One turn or mirror swaps these rows in pairs. Which row does each one swap with?
The rows were stretched afterwards, more along some directions than others.
loput: [-0.64 -1.84 -0.19 -1.78 -0.83  1.60 -0.94  0.89 -1.31  0.64  1.06 -0.61
  1.73 -1.24  0.09  1.27  0.72]
zak: [-0.07 -1.30 -2.03 -1.74  0.87  1.68 -0.33  2.36  0.64  1.00  1.01  0.15
  0.37 -0.27 -0.15  1.02 -0.40]
gefo: [ 0.76 -2.45 -1.67  0.02 -0.69  1.78 -1.94  0.11  1.04  0.71  0.77 -3.12
  2.58 -1.66  1.82 -0.79  1.25]
Lan: [ 1.64  0.42 -2.03 -0.98  1.63  3.45 -0.20  0.99  1.88  1.33  0.05 -2.61
 -0.29  1.50 -0.19  0.59  1.53]
zanid: [-0.50 -1.55 -0.76 -2.56  2.60  2.73 -1.39  2.38  0.34  1.26  0.38 -1.37
  0.39 -1.03 -0.31  1.75  0.36]
sovi: [ 0.68  2.54 -2.18  0.10 -0.10  2.20 -1.06  1.41  0.47  0.54  3.00 -1.82
  1.49  0.06  0.36  0.37  1.24]
San: [ 1.64 -0.71 -2.47  1.21  0.23  1.90 -0.68 -0.54  3.50  1.53 -0.05 -2.09
  0.73 -0.12  0.09 -1.52  1.66]
big: [ 1.39 -0.92 -1.56  0.47 -1.05  1.96  0.19 -0.51  1.45  0.48  0.57 -0.99
  1.57 -0.02  1.03 -0.69  1.05]
zugo: [ 2.58  0.04 -2.68 -0.46  2.39  2.81 -1.58  0.47  2.92  1.30 -0.15 -4.15
  0.68 -0.74  2.12  0.62  0.87]
lutep: [ 2.43 -0.01 -2.79 -2.56  1.38  3.05 -0.97  0.91  3.35  2.10 -0.48 -1.62
  0.95 -1.09 -0.92  0.46  0.06]
Dadu: [ 2.50  0.46 -2.89  0.06  0.75  1.35 -0.96  1.69  1.19  2.07  0.62 -1.92
  2.33 -0.06  0.08 -1.20  0.55]
tige: [ 0.66  0.49 -3.24  0.86  0.72  1.89 -1.01  1.47  3.80  1.52  0.41 -0.57
 -0.05 -1.19  0.24 -0.08  0.49]
Pufa: [ 1.01  1.10 -0.08 -1.88  0.57  2.55 -1.31  0.41  2.70  1.79 -0.58 -0.87
  0.45 -1.68 -1.70 -0.54  0.86]
Dubo: [-0.02 -0.94 -1.87 -0.86  0.40  2.47 -2.94  2.30  1.19 -0.27 -0.06 -2.58
  3.41 -2.21  1.58  1.23  1.18]
veru: [-0.79  0.78 -0.85 -1.82  0.34  2.15  0.47  1.32 -0.48  0.71  2.94 -2.91
  0.62 -0.71  1.79  0.29  0.49]
pabog: [-0.61 -1.11  1.23  0.13 -0.29  2.09 -0.42 -0.38  0.08  1.23  0.06 -1.90
 -0.83 -0.05  0.26  0.00  1.95]
Zug: [ 0.35  0.51 -0.17 -1.85 -0.23  1.63 -1.70  1.33 -1.07  1.18  2.09 -2.75
  0.60 -0.37  1.17  1.34  0.57]
rutis: [ 1.05 -1.40 -0.70  0.43  0.64  2.42 -0.05 -1.72  1.02  2.18 -0.89 -0.36
 -0.94 -0.54  0.32  0.00  1.88]
Miguf: [-0.03 -1.04 -0.48 -0.53  1.38  1.88 -2.78  1.61  1.24  1.59  0.48 -3.25
  0.97 -1.19  0.93 -1.41  1.14]
vibaf: [ 0.71  0.05 -0.92 -0.89 -1.39  2.71  0.45 -0.50  0.17  0.52  1.14 -1.15
 -0.07  0.03 -0.24  0.41  0.65]
beg: [ 2.01  0.92 -1.31 -1.06  0.81  2.40 -3.21  2.02  0.52  1.71  1.54 -3.34
  2.04 -0.70  0.60  1.43  1.29]
sek: [ 0.95 -0.01 -1.59  0.12 -0.08  1.04  0.49 -0.63  1.61  1.13 -1.01  1.26
  0.03 -0.73  0.17 -0.48  1.14]
kegos: [ 1.08  0.31 -2.62  0.71  1.92  2.46 -0.02  0.62  1.65  2.07  0.60 -0.96
 -0.50  0.60  0.05 -1.34  1.32]
kiti: [ 2.21  1.98 -1.58 -0.75  1.22  2.55 -0.76  0.41  2.64  2.76 -0.15 -3.23
  1.09 -1.35  0.53 -1.18  0.98]
zadad: [ 1.88  0.12 -0.87 -0.15  0.17  2.04 -3.10 -0.98  3.02  1.61 -0.61 -2.48
  0.01 -1.39 -0.06  0.14  1.17]
zal: [-0.78  0.10  0.48 -0.11 -1.65  1.51 -0.30  1.82  0.04  1.20  0.54 -1.11
  0.16 -1.27  0.52 -0.48  0.45]
paz: [ 0.47 -1.37 -3.24 -1.22  1.83  2.38  0.37  1.09 -0.42  1.79  0.54 -0.43
  1.34 -0.19 -0.90  0.34  0.73]
ges: [ 2.46 -0.31 -3.07 -0.06  0.68  2.26 -1.56  0.17  2.26  2.18 -0.84 -0.48
  2.17 -1.04 -0.88  0.40  1.22]
tareg: [ 0.85 -1.14  0.08 -1.55  0.99  0.97 -2.72  0.24  2.52  1.33 -0.22 -3.47
 -0.46 -0.19  0.71 -0.77  1.21]
rilas: [ 1.31 -1.06 -1.54 -3.25  0.84  2.34 -0.04  0.79  2.08  1.54  0.67 -0.22
  0.30 -1.01 -1.25  0.48  0.01]
Pok: [ 0.55 -1.46  0.24 -2.29  0.27  1.91  0.35  0.27  0.29  0.51  0.32 -3.21
  0.04 -0.97  1.95 -0.04  0.11]
ral: [ 0.88 -1.09 -1.33 -0.48  0.98  1.04 -2.47  1.10 -0.83  2.32 -0.08 -2.45
  2.34 -1.16  0.07 -0.55  1.19]
Saleg: [-0.07 -2.15 -2.13 -0.72  2.11  1.98 -2.10  1.33  1.73  2.51 -1.06 -0.78
  0.09 -1.89 -0.15  0.64  0.96]
vilo: [ 1.69 -0.29 -1.91 -0.86  1.34  2.17 -2.84  2.73  1.85  2.17 -0.77 -1.77
  1.85 -1.05 -0.22  0.64  0.30]
sil: [ 0.24 -1.08 -2.39  0.44 -1.26  0.76  0.05  1.68 -1.23  1.78  1.26 -1.12
  1.93 -0.46  0.88 -1.20  0.73]
romo: [ 0.73 -1.66  0.04 -0.46  1.21  2.89 -2.51 -0.36  2.61  1.08 -1.35 -1.72
  0.53 -1.46  0.68  1.05  1.52]

lutep pairs with Zug
loput pairs with ges
San pairs with pabog
paz pairs with ral
sovi pairs with Pufa
Dubo pairs with sek

